[[  6  16  33]
 [-14  33  36]
 [-17  29  53]]
|
[[ 33   6  16]
 [ 36 -14  33]
 [ 53 -17  29]]

[[ -1   0   2  -2]
 [ -5  -1   5  -5]
 [ -2 -51   5 -12]
 [  0   2   2   1]]
|
[[ -2  -1   0   2]
 [ -5  -5  -1   5]
 [-12  -2 -51   5]
 [  1   0   2   2]]

[[ 41   9   7 -13   7 -26 -18   9 -20 -22 -18  26 -24   5  31]
 [-29   0 -12   7  -5  21  11   2   9  22  12 -18  23 -12 -17]
 [ 18   2   5  -5   4 -13  -7   2  -7 -12  -8  11 -12   5  12]
 [-20  13 -22  -1  -3  20   4  20  -5  27   7  -9  27 -25   0]
 [-24 -14   6  11  -4  11  13 -18  18   5  10 -17   5   8 -25]]
|
[[ 31  41   9   7 -13   7 -26 -18   9 -20 -22 -18  26 -24   5]
 [-17 -29   0 -12   7  -5  21  11   2   9  22  12 -18  23 -12]
 [ 12  18   2   5  -5   4 -13  -7   2  -7 -12  -8  11 -12   5]
 [  0 -20  13 -22  -1  -3  20   4  20  -5  27   7  -9  27 -25]
 [-25 -24 -14   6  11  -4  11  13 -18  18   5  10 -17   5   8]]

[[  1  25   2]
 [-22 -15  23]
 [ 42 -24 -45]
 [-51 -16 -11]]
|
[[  2   1  25]
 [ 23 -22 -15]
 [-45  42 -24]
 [-11 -51 -16]]

[[-21   3  17 -10 -19   2 -52]
 [-19  31  -5   1  12 -38  18]
 [-18 -32  22   1   1 -21  -3]
 [-12 -17  -8 -32  18 -43  -5]
 [-16 -23   1  30  23  19  -1]
 [  1 -10 -27  12  14  38   0]
 [ -5 -13 -30 -14 -23 -20 -16]
 [ -3  23 -20   4  31  -6  31]
 [ -7   3  28   2 -30 -29  24]]
|
[[-52 -21   3  17 -10 -19   2]
 [ 18 -19  31  -5   1  12 -38]
 [ -3 -18 -32  22   1   1 -21]
 [ -5 -12 -17  -8 -32  18 -43]
 [ -1 -16 -23   1  30  23  19]
 [  0   1 -10 -27  12  14  38]
 [-16  -5 -13 -30 -14 -23 -20]
 [ 31  -3  23 -20   4  31  -6]
 [ 24  -7   3  28   2 -30 -29]]

[[ -2   6  -4   1   3   0   6]
 [  5  20  -6  25 -12  -1  25]
 [ 10  29  -7 -25  24   6  15]
 [ -2   7  -4   0   5   0   7]
 [  0   2  -1  -1   2   0   2]
 [ 42  23  13  18 -24   2  21]
 [  4   3   1  -3   1   1   1]]
|
[[  6  -2   6  -4   1   3   0]
 [ 25   5  20  -6  25 -12  -1]
 [ 15  10  29  -7 -25  24   6]
 [  7  -2   7  -4   0   5   0]
 [  2   0   2  -1  -1   2   0]
 [ 21  42  23  13  18 -24   2]
 [  1   4   3   1  -3   1   1]]
